(in the rows, 128 means zero)
Rotation paths and how fast each direction turns (degrees a step)
Each turn is a multiple of 5 degrees from 10 to 175, or 0.
Each row of a path follows its step; steps can be skipped.

step 0: [132 138 130 140 129 132 121 130 148 145 139 123 116 116 140 135 123 137
 130 129 132 132 129 131 125 130 120 139 119 120 110 125 120 128 129 131]
step 1: [132 123 139 125 124 121 125 140 154 123 121 141 127 132 129 121 136 124
 131 116 145 114 129 122 122 134 123 134 137 130 124 131 126 130 134 125]
step 3: [130 129 145 147 119 140 122 132 120 126 140 140 122 124 133 135 134 139
 123 116 138 121 130 131 125 135 113 128 124 133 120 120 136 128 129 122]
step 4: [124 113 125 128 115 125 125 140 146 138 124 145 126 127 124 135 133 130
 126 135 130 139 130 130 131 143 130 131 124 137 118 123 130 132 137 146]
step 6: [114 129 119 134 116 139 126 123 138 118 139 139 127 122 135 114 132 133
 113 124 136 128 135 121 133 133 123 138 119 118 116 131 134 139 130 125]
step 7: [132 131 123 133 126 138 132 142 134 136 123 139 122 128 130 120 124 153
 135 114 139 134 121 123 138 143 136 131 133 140 132 125 129 123 127 130]
step 9: [135 117 132 135 129 141 127 127 145 121 138 125 126 118 129 123 153 136
 133 127 134 134 130 127 128 128 124 151 134 129 127 125 123 124 136 128]
step 11: [116 142 127 141 136 134 117 134 128 134 139 143 127 121 124 127 122 135
 146 135 126 129 122 129 134 133 117 144 129 129 126 117 136 133 140 121]
step 13: [135 127 121 133 129 133 134 136 136 124 136 132 134 143 113 123 132 129
 123 135 136 122 131 116 138 131 137 136 143 133 125 114 138 133 142 139]
step 14: [126 136 133 141 123 145 132 129 123 130 130 132 123 123 136 119 133 140
 123 127 125 132 112 119 136 121 114 122 125 115 118 113 121 132 140 133]
step 15: [129 122 128 143 123 128 131 148 135 124 125 138 124 119 139 115 127 122
 129 132 144 139 128 120 125 131 133 139 117 142 123 118 136 133 127 121]
[131 125 127 126 127 123 130 128 132 133 130 129 122 126 125 132 128 123
 134 129 132 130 129 124 126 126 126 128 126 127 132 130 128 129 130 129]	95
[126 129 127 133 126 126 128 126 129 126 131 128 122 125 134 124 133 128
 130 128 128 125 130 135 125 125 131 127 128 127 129 128 131 129 126 131]	125
[131 128 126 129 132 122 132 128 131 127 133 128 132 128 127 126 128 130
 131 128 126 133 125 130 127 124 127 126 133 126 123 125 129 129 128 123]	25
[130 137 125 124 127 129 126 130 126 130 126 130 125 134 127 127 131 128
 131 131 125 128 128 130 127 128 131 125 130 126 130 126 128 128 133 127]	125
[125 131 125 126 133 127 126 130 131 125 124 129 126 126 130 126 124 128
 130 130 127 128 127 126 120 129 126 133 126 126 124 132 128 131 126 129]	70
[130 128 131 128 130 132 130 126 125 130 129 129 127 130 130 129 132 130
 134 127 131 126 120 126 128 129 128 125 130 126 125 132 126 124 123 130]	160

step 1: [127 122 123 130 116 137 128 124 119 133 122 126 123 128 132 138 115 140
 121 121 133 130 129 142 134 125 140 120 140 131 133 135 141 120 127 114]
step 2: [124 132 133 128 127 125 137 128 123 137 127 117 125 128 134 139 119 118
 142 138 134 144 122 123 126 130 131 137 126 131 130 130 125 133 110 111]
step 4: [134 132 120 139 129 138 119 141 136 116 119 127 120 128 137 118 122 131
 140 135 133 139 137 125 117 134 121 129 125 132 139 122 131 129 129 119]
step 5: [125 120 139 117 133 137 124 139 133 127 136 125 136 127 122 144 135 134
 127 125 139 125 133 128 114 127 127 137 118 126 142 135 125 122 136 119]
step 6: [114 112 126 136 114 129 128 140 141 129 116 120 120 132 131 121 129 141
 131 120 128 126 129 138 135 129 134 134 128 119 132 133 123 133 125 122]
step 7: [118 122 140 134 125 134 135 118 123 119 126 122 121 122 131 143 120 139
 120 125 127 130 120 108 116 135 138 128 128 130 130 129 133 136 126 118]
step 8: [114 119 129 134 109 127 129 122 114 131 130 127 121 127 123 125 132 112
 128 137 138 137 127 124 134 128 124 127 121 117 140 124 114 127 132 121]
step 9: [130 135 134 139 120 121 131 142 116 128 128 145 118 135 132 132 129 138
 122 133 122 136 139 127 123 135 127 114 124 132 141 134 137 130 131 121]
step 13: [126 116 134 113 124 120 126 124 125 130 131 112 125 128 132 139 123 126
 123 128 131 142 142 112 134 132 116 130 130 134 130 132 120 138 132 122]
step 14: [131 118 107 137 110 126 122 141 129 126 123 140 125 123 135 132 113 127
 124 133 137 131 131 128 125 124 124 127 123 131 136 121 129 127 137 122]
step 16: [123 109 131 122 125 133 128 139 126 129 124 130 135 129 120 131 127 141
 130 122 140 135 125 143 136 135 136 124 118 110 129 120 127 129 135 121]
[125 126 128 128 128 127 130 124 137 126 130 123 126 129 130 128 127 131
 127 129 125 127 131 129 127 128 128 129 125 132 128 128 125 120 131 129]	55
[127 128 124 124 125 128 130 126 129 129 129 125 125 129 125 130 131 128
 134 125 127 131 126 128 126 129 138 127 130 129 127 129 129 131 130 130]	70
[127 134 126 128 123 128 130 127 124 126 129 127 131 130 124 130 128 125
 129 130 131 124 129 132 123 124 129 131 127 130 132 130 125 124 126 126]	110
[127 130 130 125 131 134 131 129 130 130 125 131 132 124 128 123 131 130
 131 124 127 126 133 133 126 128 129 128 123 130 129 127 128 130 132 126]	65

step 0: [128 129 120 126 142 128 137 110 135 130 123 126 118 138 145 133 137 121
 129 118 133 132 126 122 129 124 150 121 116 126 122 122 135 126 120 144]
step 2: [124 112 131 127 131 117 133 108 133 123 148 115 125 123 130 133 141 132
 128 129 126 126 124 144 128 137 132 140 125 131 122 115 115 117 126 126]
step 3: [132 119 119 137 114 132 134 130 125 138 136 115 127 132 129 133 142 120
 132 137 129 126 126 145 116 134 134 129 104 126 124 139 139 130 135 131]
step 4: [124 137 125 131 126 136 136 111 135 145 128 128 129 119 137 137 141 122
 111 135 120 137 132 130 117 128 116 141 122 142 128 126 125 143 124 123]
step 6: [132 131 125 132 130 124 119 117 126 124 137 116 125 119 135 122 134 124
 129 110 120 132 131 117 110 141 120 121 122 133 143 120 146 129 121 138]
step 7: [124 125 132 137 120 118 131 133 145 143 137 117 131 139 128 124 144 143
 134 133 132 140 124 115 129 130 118 117 130 128 144 123 128 133 122 122]
step 8: [120 134 112 127 128 129 133 112 136 135 131 127 122 144 135 128 126 131
 125 126 147 126 118 121 129 144 125 134 122 137 137 118 129 108 134 131]
step 9: [139 121 113 122 122 129 119 124 127 138 131 120 125 131 130 150 127 122
 147 136 129 127 124 118 142 124 113 122 119 136 129 121 141 132 134 130]
step 12: [115 110 128 133 132 138 117 107 136 128 129 121 127 111 127 137 138 128
 119 133 136 129 136 135 126 131 117 123 130 132 124 122 129 124 114 141]
step 13: [129 118 135 146 124 126 127 112 127 133 139 115 125 124 130 115 139 122
 145 141 139 126 127 138 136 134 132 129 118 128 125 133 118 132 131 115]
step 17: [134 117 131 130 122 114 129 126 129 125 150 113 127 136 123 143 129 138
 137 121 126 136 131 112 119 136 127 130 128 137 128 122 142 135 122 122]
[130 129 130 133 130 129 125 128 130 129 124 130 130 123 128 122 130 125
 128 127 130 127 127 129 126 130 130 122 130 136 132 128 127 130 127 125]	45
[129 127 128 127 126 128 132 130 127 124 133 131 129 129 125 130 125 131
 123 126 132 123 126 127 130 133 132 132 129 133 128 124 126 130 127 125]	120
[130 122 125 126 131 122 127 127 132 129 126 134 126 133 125 130 131 124
 128 128 129 127 128 128 126 126 130 127 133 128 127 125 131 127 133 128]	40
[128 129 123 126 132 129 128 128 130 132 126 127 134 129 129 132 124 126
 129 128 122 126 128 131 131 132 129 131 128 130 130 133 127 132 130 128]	65
[131 129 130 133 125 125 126 125 127 128 129 130 132 127 125 126 131 124
 123 127 127 129 132 130 125 132 126 132 125 123 125 129 126 132 131 128]	35
[125 126 133 128 129 125 126 129 129 130 130 127 131 129 132 128 131 129
 127 128 128 130 125 132 132 123 127 130 133 127 130 124 119 130 128 128]	135
